In the rows, 100 means zero.
One turn moves each row of this set onto another row. After a few examples, where does it send each row asked below?
Z_437: |  71 | 111 |  83 |  88 | 112 | 109 | 122 |  80 |  97 |  81 |  93 | 102 | 117 |  87 | 105 |  92 | 112 | 115 | 120 | 111 |  98 |  94 |  93 | 100 |  92 | 104 | 130 | 102 | 112 | 116 | 104 | 105 |  74 | 115 |  99 |
Z_831: |  98 | 112 | 101 | 113 |  90 |  86 | 112 | 111 |  82 | 100 | 123 |  87 | 121 | 103 | 101 |  98 |  95 | 120 | 108 | 109 |  97 | 102 |  98 |  82 | 106 | 109 |  95 | 126 | 100 |  83 | 108 | 115 |  81 | 132 | 124 |
Z_804: | 107 | 109 |  91 |  89 |  93 |  75 | 120 | 117 | 100 | 101 |  87 | 115 |  75 | 108 |  91 |  87 | 110 |  82 | 109 |  94 | 100 |  93 | 109 | 104 | 111 |  86 | 115 | 122 | 105 |  87 |  86 |  99 |  95 |  85 |  92 |
Z_811: | 109 | 121 |  98 |  88 |  92 |  89 | 118 | 111 | 126 | 122 | 110 | 127 |  75 | 112 |  96 | 109 | 106 |  95 | 109 | 109 |  89 | 114 |  77 | 115 |  95 |  95 | 101 |  99 | 104 |  96 | 103 | 103 | 107 |  88 |  90 |
Z_382: | 100 |  96 |  62 | 124 | 105 |  87 |  85 | 107 | 102 | 111 |  86 |  89 | 103 | 108 | 100 |  93 |  95 |  94 |  86 | 124 |  83 | 100 | 114 |  80 |  83 |  91 | 107 |  94 | 105 | 133 | 111 |  79 |  96 |  94 |  83 |
Z_580: |  84 |  88 |  94 | 104 | 102 | 103 |  99 |  75 | 110 |  76 |  87 |  99 | 114 | 103 |  89 | 108 | 103 | 110 |  92 |  89 |  84 | 118 |  77 |  98 |  96 | 102 |  96 |  96 |  88 |  86 | 112 |  97 |  85 | 132 | 118 |
Z_179: | 110 |  88 |  89 |  95 | 100 | 104 |  91 |  89 |  94 |  78 | 100 | 122 | 138 |  81 | 112 | 109 |  99 | 101 | 108 | 124 |  92 |  97 |  95 | 114 | 115 | 103 | 126 | 120 |  66 | 110 |  95 | 101 |  84 | 107 |  99 |
Z_598: | 113 |  84 |  89 | 107 | 120 |  89 |  83 |  85 |  99 | 112 | 110 | 103 | 107 | 125 |  91 | 110 |  84 | 105 |  94 | 113 |  98 | 105 | 116 |  90 |  97 |  96 |  90 | 118 | 108 | 113 | 115 | 104 |  51 |  75 | 104 |
Z_217: |  88 | 109 |  71 | 125 |  92 | 114 | 112 | 112 |  97 |  92 |  99 |  88 | 117 |  90 | 132 |  71 |  88 | 118 | 102 | 108 |  99 |  90 | 116 | 115 |  90 | 115 | 104 | 121 |  93 |  94 | 108 |  86 |  91 | 116 | 104 |
Z_847: | 102 |  99 |  83 |  94 |  80 |  97 |  99 | 115 |  95 | 118 | 124 |  98 | 131 | 106 | 114 | 116 |  99 | 122 |  82 | 120 |  91 |  84 |  99 | 104 |  93 | 115 | 107 | 130 |  96 |  88 | 110 | 116 |  84 | 118 | 111 |
Z_680: |  94 | 112 |  86 | 117 | 123 | 115 |  82 | 112 | 118 | 113 | 105 |  92 |  98 | 113 | 107 |  90 |  75 |  98 | 114 |  98 | 126 | 110 |  94 |  89 |  95 |  84 | 102 | 103 |  86 | 133 |  95 |  97 |  82 |  87 | 119 |
Z_414: | 105 |  87 | 102 |  80 |  75 | 113 |  89 |  91 |  85 | 130 |  66 | 122 |  98 | 100 |  85 | 103 | 108 | 107 |  84 | 135 | 118 | 106 | 118 | 107 | 106 | 108 | 110 |  93 | 107 |  94 | 119 | 100 |  74 | 105 |  96 |
Z_125: |  78 | 110 | 109 |  85 | 102 | 103 |  93 |  90 |  91 | 107 |  99 | 101 | 109 | 117 |  68 | 116 |  85 | 113 |  86 | 100 | 108 |  96 | 127 | 131 |  78 |  68 |  98 | 116 | 109 | 102 |  91 | 105 |  98 |  82 | 101 |
Z_467: |  86 | 109 | 109 |  77 | 101 | 124 | 101 |  87 | 111 | 117 | 108 | 103 |  95 | 110 |  87 |  91 |  85 | 102 | 106 | 135 |  95 |  99 | 110 | 116 |  92 |  68 |  95 | 103 |  77 | 127 | 106 |  81 | 122 |  91 | 104 |
Z_706: |  97 | 102 | 103 | 128 | 116 | 102 |  88 | 108 | 106 | 112 | 114 | 113 | 125 | 104 | 100 | 122 |  72 |  84 |  98 | 102 | 103 |  81 | 110 |  76 | 110 |  79 | 103 |  92 | 114 | 106 | 114 |  97 | 103 | 108 |  97 |
Z_494: | 113 | 116 | 109 |  79 | 112 | 108 |  91 |  87 | 104 |  91 | 109 | 114 | 106 | 117 |  98 |  69 | 102 | 111 | 120 | 117 | 100 | 105 | 125 |  88 | 116 | 126 |  89 | 102 |  90 | 117 | 130 |  80 |  93 | 111 |  98 |
Z_943: |  84 |  96 | 106 |  97 |  90 | 105 |  80 |  97 | 123 | 116 |  94 | 126 | 107 | 134 | 112 |  88 | 101 | 110 |  86 | 107 |  97 |  82 | 135 | 103 | 114 | 109 | 100 |  95 |  77 |  98 | 103 |  73 |  99 | 121 | 108 |
Z_215: |  82 |  97 |  98 |  84 |  97 |  96 |  97 |  93 |  99 | 101 |  91 |  84 |  92 | 112 |  77 |  77 |  83 |  93 |  99 | 108 |  95 | 119 | 136 | 112 | 104 |  70 |  90 | 121 |  81 | 113 | 106 |  70 | 112 | 100 |  91 |
Z_278: | 101 | 125 |  99 | 103 |  97 | 100 |  71 |  90 |  97 | 107 | 105 | 101 |  98 | 113 |  89 | 114 |  91 | 142 |  96 | 117 |  86 | 108 | 104 | 104 |  65 | 112 | 101 |  77 | 114 | 113 |  85 | 113 |  95 | 123 |  95 |
Z_611: |  99 | 107 | 121 |  96 |  85 | 113 |  91 | 104 |  91 | 121 |  81 | 120 | 103 |  89 |  86 | 100 |  87 |  98 | 113 | 113 | 138 | 130 | 112 | 102 | 127 | 104 | 103 |  90 | 102 |  90 | 118 | 101 |  89 | 125 |  98 |
Z_329: |  98 | 112 | 107 |  98 |  93 | 116 |  74 |  95 |  84 | 120 |  66 | 111 |  71 | 100 |  99 | 103 |  94 | 119 | 114 | 139 | 126 | 126 |  90 | 115 | 108 | 108 | 102 | 101 |  93 | 103 | 100 | 105 |  79 | 100 |  98 |
Z_994: | 110 | 123 |  95 |  92 | 102 |  95 |  62 | 110 |  76 |  92 |  93 |  96 | 108 |  99 | 100 | 100 |  81 | 123 | 103 |  89 | 114 |  94 | 130 |  98 |  98 | 103 | 117 | 112 |  98 | 111 |  64 | 112 |  91 | 116 |  93 |
Z_352: | 137 | 103 |  97 |  95 | 108 |  96 | 123 |  88 |  92 | 104 |  99 | 117 |  73 |  78 |  93 |  88 |  84 |  94 | 106 |  88 |  93 | 119 |  98 |  97 |  95 |  94 |  99 | 103 | 104 |  92 | 102 | 102 | 115 |  96 |  88 |
Z_326: |  98 | 128 | 121 |  92 | 104 |  87 |  96 |  92 |  71 | 108 | 105 | 104 | 116 |  99 |  76 | 120 |  80 | 109 | 104 | 115 |  90 | 119 | 119 | 106 |  98 |  68 |  88 | 110 | 100 | 116 |  96 |  99 | 117 |  90 |  83 |
Z_71: |  86 | 108 |  90 | 101 |  86 | 115 |  75 | 109 |  84 | 106 |  53 | 104 |  83 |  88 |  94 | 103 |  95 | 101 |  95 | 120 | 125 | 106 | 108 | 112 | 108 | 106 | 115 |  98 | 114 |  90 | 111 |  93 | 107 | 120 |  76 |
Z_670: |  72 | 105 |  86 |  93 |  95 |  85 |  98 |  91 | 106 | 116 |  86 | 107 | 118 |  98 | 133 | 121 |  98 | 118 |  96 |  91 |  85 | 129 |  92 | 101 | 114 |  99 | 113 | 111 |  75 | 111 |  87 |  94 |  77 | 120 |  86 |
Z_97: | 102 | 117 |  84 | 113 |  94 | 116 | 109 |  98 |  93 | 114 |  97 |  90 | 106 |  99 | 143 |  86 |  89 | 134 |  96 | 113 |  83 | 107 |  90 |  96 |  91 | 115 |  82 | 113 |  76 | 103 | 108 |  89 |  89 | 107 | 116 |
Z_879: | 115 |  82 |  92 | 110 |  93 |  98 | 114 |  91 | 115 | 120 | 100 | 132 |  74 |  94 | 100 |  96 |  84 | 100 |  92 |  99 |  99 | 101 | 111 | 131 |  84 |  86 | 116 | 104 |  94 |  84 |  78 | 105 |  99 |  89 |  99 |

Z_352 turns into Z_811
Z_326 turns into Z_467
Z_680 turns into Z_598
Where do these go?
Z_278 turns into Z_943
Z_831 turns into Z_97
Z_414 turns into Z_71
Z_437 turns into Z_580

One turn moves each row of this set onto another row. After a few examples, where does it send each row asked below?
Z_796: | 103 | 124 | 101 |  62 | 109 |  99 | 122 | 125 | 106 |  84 | 101 | 111 |  89 | 131 | 106 |  77 | 109 |  88 | 151 | 108 |  98 |  92 | 123 | 102 |
Z_894: | 115 |  83 | 107 |  64 |  68 | 100 | 106 | 108 | 103 |  82 | 113 | 105 |  75 | 111 |  87 | 109 | 111 | 111 | 110 |  93 | 129 |  99 | 122 | 147 |
Z_933: |  80 | 112 | 116 |  92 |  86 | 110 |  91 | 123 | 110 |  92 |  97 |  67 |  70 | 124 |  73 |  97 |  91 | 121 | 110 | 108 |  81 | 104 | 137 | 112 |
Z_889: | 131 |  98 | 112 |  62 |  96 |  98 | 105 | 115 |  95 |  83 | 100 |  93 |  53 | 106 | 110 | 115 | 106 |  76 |  86 | 116 |  94 |  67 | 133 |  94 |
Z_337: | 100 | 121 | 100 |  60 | 117 |  95 | 137 | 129 | 131 |  89 |  98 | 106 |  94 | 119 | 100 |  80 | 102 | 108 | 123 | 112 |  93 |  73 | 145 | 104 |
Z_658: | 125 |  98 | 111 |  61 |  99 |  99 | 104 | 116 |  96 |  81 | 101 |  91 |  55 | 104 | 109 | 109 | 109 |  77 |  81 | 112 |  89 |  66 | 130 |  91 |
Z_572: | 122 |  91 | 109 |  61 |  94 |  94 | 107 | 123 |  91 |  86 |  97 |  95 |  58 |  97 | 110 | 112 | 105 |  76 |  82 | 114 |  93 |  67 | 132 |  95 |
Z_473: | 101 | 104 | 109 |  56 | 118 | 100 | 127 | 112 | 118 |  75 | 113 | 111 |  82 | 127 |  98 |  83 | 124 | 110 | 146 | 104 |  96 |  72 | 137 | 113 |
Z_723: |  95 | 107 | 115 |  95 |  84 | 106 |  96 | 115 | 118 |  78 |  97 |  69 |  81 | 136 |  73 |  95 | 113 | 122 | 110 | 109 |  72 |  99 | 123 | 120 |
Z_528: | 111 |  99 | 122 |  64 |  73 | 118 | 103 | 100 | 103 |  89 | 107 | 110 |  90 | 104 |  78 |  91 | 110 | 108 |  99 |  85 | 124 | 117 | 128 | 137 |
Z_741: | 118 |  97 | 111 |  65 | 102 |  95 | 107 | 125 |  95 |  85 |  95 |  89 |  60 | 103 | 109 | 106 | 107 |  77 |  86 | 118 |  80 |  63 | 134 |  87 |
Z_241: | 116 | 105 |  98 |  65 |  67 |  99 | 108 | 121 |  92 |  91 | 103 | 111 |  82 | 116 |  99 |  99 |  98 |  88 | 124 |  98 | 133 | 112 | 112 | 134 |
Z_409: |  95 | 119 | 128 |  85 |  93 | 121 |  99 | 108 | 117 |  84 |  95 |  84 |  96 | 124 |  69 |  77 | 114 | 115 | 105 |  98 |  77 | 112 | 132 | 111 |
Z_227: | 102 | 100 | 108 |  64 | 132 |  94 | 113 | 116 | 115 |  72 | 103 | 116 |  93 | 111 |  90 |  73 | 121 | 100 | 134 |  99 | 113 |  93 | 141 |  95 |
Z_101: |  98 |  91 | 108 |  61 |  73 | 105 | 103 | 115 |  96 |  95 | 114 | 105 |  65 | 101 |  89 | 109 |  91 | 109 | 113 |  94 | 136 | 101 | 139 | 137 |
Z_88: | 103 |  91 | 106 |  58 |  81 |  95 |  99 | 122 | 108 |  94 | 108 | 122 |  90 | 102 |  77 | 106 |  99 | 101 | 113 |  99 | 142 | 116 | 126 | 122 |
Z_301: | 138 |  96 | 104 |  55 |  70 |  85 | 124 | 115 | 112 |  97 |  99 | 118 |  90 |  98 |  87 |  91 | 111 | 103 | 110 |  98 | 131 |  96 | 122 | 123 |
Z_166: |  99 | 117 | 103 |  92 |  77 | 100 | 107 | 131 | 127 |  94 |  86 |  72 |  92 | 121 |  77 |  96 |  90 | 119 |  86 | 113 |  84 | 102 | 129 | 120 |
Z_20: | 104 | 105 | 115 |  59 | 115 |  99 | 126 | 121 | 118 |  93 | 114 | 104 |  83 | 111 |  99 |  84 | 116 | 113 | 155 | 101 |  99 |  78 | 147 | 106 |
Z_969: |  98 | 108 | 120 |  97 |  84 | 104 |  95 | 124 | 118 |  96 |  98 |  62 |  83 | 120 |  74 |  95 | 106 | 125 | 122 | 105 |  75 | 104 | 133 | 113 |
Z_783: | 114 |  82 | 106 |  73 |  86 |  95 |  93 | 111 | 103 |  79 | 102 | 109 |  88 |  98 |  79 |  95 | 109 | 101 | 102 |  89 | 142 | 118 | 126 | 126 |
Z_78: | 129 |  99 | 113 |  70 |  91 |  99 |  99 | 116 |  96 |  83 |  97 |  84 |  53 | 109 | 106 | 116 | 104 |  79 |  80 | 118 |  88 |  71 | 131 |  93 |
Z_506: |  84 | 111 | 110 |  56 | 121 | 104 | 121 | 121 | 112 |  88 | 112 | 107 |  72 | 117 |  98 |  85 | 103 | 109 | 144 | 105 | 100 |  77 | 153 | 102 |
Z_454: | 103 | 113 | 123 |  52 | 114 | 116 | 124 | 103 | 115 |  83 | 110 | 121 |  95 | 113 |  90 |  71 | 121 | 104 | 130 |  92 | 104 |  93 | 142 | 111 |
Z_833: |  89 | 111 | 109 |  57 | 123 |  96 | 113 | 127 | 123 |  87 | 105 | 120 |  96 | 119 |  83 |  84 | 110 | 101 | 140 | 111 | 105 |  95 | 138 |  88 |
Z_325: |  86 | 110 | 113 |  89 |  88 | 100 |  85 | 129 | 120 |  91 |  93 |  85 |  94 | 123 |  60 |  97 | 100 | 112 | 106 | 112 |  92 | 121 | 123 | 101 |
Z_648: | 116 |  99 |  96 |  57 |  74 |  94 | 124 | 123 | 116 |  95 | 103 | 113 |  87 |  99 |  96 | 103 |  91 | 106 |  97 |  99 | 135 |  93 | 133 | 139 |
Z_839: | 116 |  85 | 113 |  68 |  68 |  99 | 105 | 117 | 104 | 100 | 114 |  98 |  77 |  97 |  88 | 108 | 103 | 115 | 121 |  91 | 132 | 104 | 132 | 140 |
Z_487: |  96 | 103 | 113 | 100 | 103 | 100 |  85 | 119 | 117 |  74 |  88 |  77 |  93 | 121 |  67 |  83 | 111 | 111 | 104 | 104 |  89 | 117 | 127 | 100 |
Z_901: | 127 | 103 | 113 |  66 | 101 |  99 | 104 | 117 |  98 |  82 |  97 |  87 |  54 | 111 | 109 | 112 | 107 |  77 |  87 | 119 |  84 |  66 | 133 |  88 |
Z_704: | 125 |  97 | 112 |  65 |  93 | 100 | 100 | 115 |  96 |  82 |  99 |  87 |  55 | 104 | 107 | 111 | 108 |  77 |  76 | 111 |  89 |  69 | 128 |  93 |
Z_951: | 124 | 111 | 111 |  90 |  65 |  91 | 104 | 121 | 121 |  96 |  83 |  77 |  94 | 118 |  66 |  88 | 108 | 116 |  95 | 109 |  85 | 107 | 115 | 109 |
Z_205: | 100 | 124 | 104 |  94 |  75 | 104 |  95 | 127 | 103 |  88 |  89 |  77 |  87 | 137 |  83 |  89 |  98 |  98 | 119 | 110 |  84 | 116 | 110 | 112 |
Z_174: | 124 | 100 | 112 |  66 |  98 | 100 | 101 | 116 |  97 |  81 |  98 |  86 |  55 | 107 | 107 | 108 | 109 |  78 |  79 | 113 |  83 |  67 | 129 |  89 |
Z_5: | 122 | 117 | 109 |  63 | 107 |  86 | 132 | 121 | 127 |  90 |  92 | 105 |  97 | 119 |  87 |  70 | 120 | 107 | 131 | 111 |  86 |  80 | 131 |  89 |
Z_911: | 119 |  94 | 111 |  71 |  90 |  95 | 100 | 125 |  93 |  86 |  93 |  83 |  58 | 102 | 104 | 112 | 104 |  79 |  76 | 116 |  83 |  71 | 129 |  93 |

Z_227 turns into Z_783
Z_572 turns into Z_911
Where do these go?
Z_20 turns into Z_839
Z_894 turns into Z_723
Z_951 turns into Z_5
Z_933 turns into Z_506
Z_325 turns into Z_833
Z_78 turns into Z_901
Z_454 turns into Z_528
Z_241 turns into Z_205
Z_174 turns into Z_658
Z_648 turns into Z_166

